[[-47 -15  35]
 [-33 -14  31]
 [ 13 -15  -5]]
->
[[-47 -15]
 [-33 -14]
 [ 13 -15]]

[[ -5 -17   7]
 [-12   3   7]
 [  6  23  45]
 [-19   1  56]]
->
[[ -5 -17]
 [-12   3]
 [  6  23]]

[[-45  27]
 [  3  -1]
 [  1   2]
 [-21 -39]]
->
[[-45  27]
 [  3  -1]
 [  1   2]]

[[  2  -1 -47 -12]
 [  0   1 -15   9]
 [ -1   2   1  -8]]
->
[[ 2 -1]
 [ 0  1]
 [-1  2]]

[[ -8   0  -4   9 -11]
 [ 10 -54  47  18  -7]
 [ -9  23  -7  -5  35]]
->
[[ -8   0]
 [ 10 -54]
 [ -9  23]]

[[ 40   1 -45  44]
 [ 34  16  -5  49]
 [ 30  27  25  52]]
->
[[40  1]
 [34 16]
 [30 27]]

[[-31  28 -46]
 [ 13  58  25]
 [-32  29 -50]
 [-14 -58 -27]
 [-31  29 -49]]
->
[[-31  28]
 [ 13  58]
 [-32  29]]

[[-33 -10 -19   7  -5]
 [ -5  49  21  -7  12]
 [ -7  36 -22 -19   1]
 [ 18  29  13 -29   7]]
->
[[-33 -10]
 [ -5  49]
 [ -7  36]]
---
[[-43   6   2  -5 -31  -7  -9 -16]
 [ -2  -1  21  48   4  27  29  12]]
->
[[ -2  -1  21  48   4  27  29  12]
 [-43   6   2  -5 -31  -7  -9 -16]]

[[ -6  -9   7  -2 -19   4   9  13   5  13   9]
 [ 15 -14 -42  -8  -6  -8  -3  14 -11  21   2]
 [ 14 -14 -34  -8 -14  -4   1  19  -6  23   4]
 [ 44  24 -37  -8  22   1 -14   2  -5 -15 -26]
 [ 33  -3 -50 -12  -3  -4  -5  19  -8  15  -8]
 [ 31  -3 -48 -11  -2  -4  -5  17  -9  14  -8]]
->
[[ 44  24 -37  -8  22   1 -14   2  -5 -15 -26]
 [ 33  -3 -50 -12  -3  -4  -5  19  -8  15  -8]
 [ 31  -3 -48 -11  -2  -4  -5  17  -9  14  -8]
 [ 15 -14 -42  -8  -6  -8  -3  14 -11  21   2]
 [ 14 -14 -34  -8 -14  -4   1  19  -6  23   4]
 [ -6  -9   7  -2 -19   4   9  13   5  13   9]]

[[  0  -3  -4   1  -5  -2]
 [ 34 -55 -25   0 -11 -24]
 [-13  21  11  -4  -7  16]
 [-15  40  17   8   0  23]
 [-18  18   7  -7 -11  13]
 [-10  12  26 -18  23  14]
 [ -5   6  16 -11  17   8]]
->
[[ 34 -55 -25   0 -11 -24]
 [  0  -3  -4   1  -5  -2]
 [ -5   6  16 -11  17   8]
 [-10  12  26 -18  23  14]
 [-13  21  11  -4  -7  16]
 [-15  40  17   8   0  23]
 [-18  18   7  -7 -11  13]]

[[ 35 -20  58 -23  37  45]
 [-21  15 -45  14 -30 -30]
 [-19  44  18  55  35 -18]
 [-40  11 -14  11  21 -32]]
->
[[ 35 -20  58 -23  37  45]
 [-19  44  18  55  35 -18]
 [-21  15 -45  14 -30 -30]
 [-40  11 -14  11  21 -32]]

[[ 40 -15]
 [ 13  12]
 [ 36 -28]
 [ -1  -2]
 [ 54 -24]
 [ 32 -31]
 [ 42 -15]
 [ 43 -25]
 [ 56 -27]
 [ 38 -43]
 [ 39   7]
 [ 49 -29]]
->
[[ 56 -27]
 [ 54 -24]
 [ 49 -29]
 [ 43 -25]
 [ 42 -15]
 [ 40 -15]
 [ 39   7]
 [ 38 -43]
 [ 36 -28]
 [ 32 -31]
 [ 13  12]
 [ -1  -2]]

[[50 43]
 [-2 35]
 [ 1 36]]
->
[[50 43]
 [ 1 36]
 [-2 35]]

[[  8 -16  -6  21   0]
 [ -1   9   1 -12  -6]
 [ 28 -48   3  39   1]]
->
[[ 28 -48   3  39   1]
 [  8 -16  -6  21   0]
 [ -1   9   1 -12  -6]]
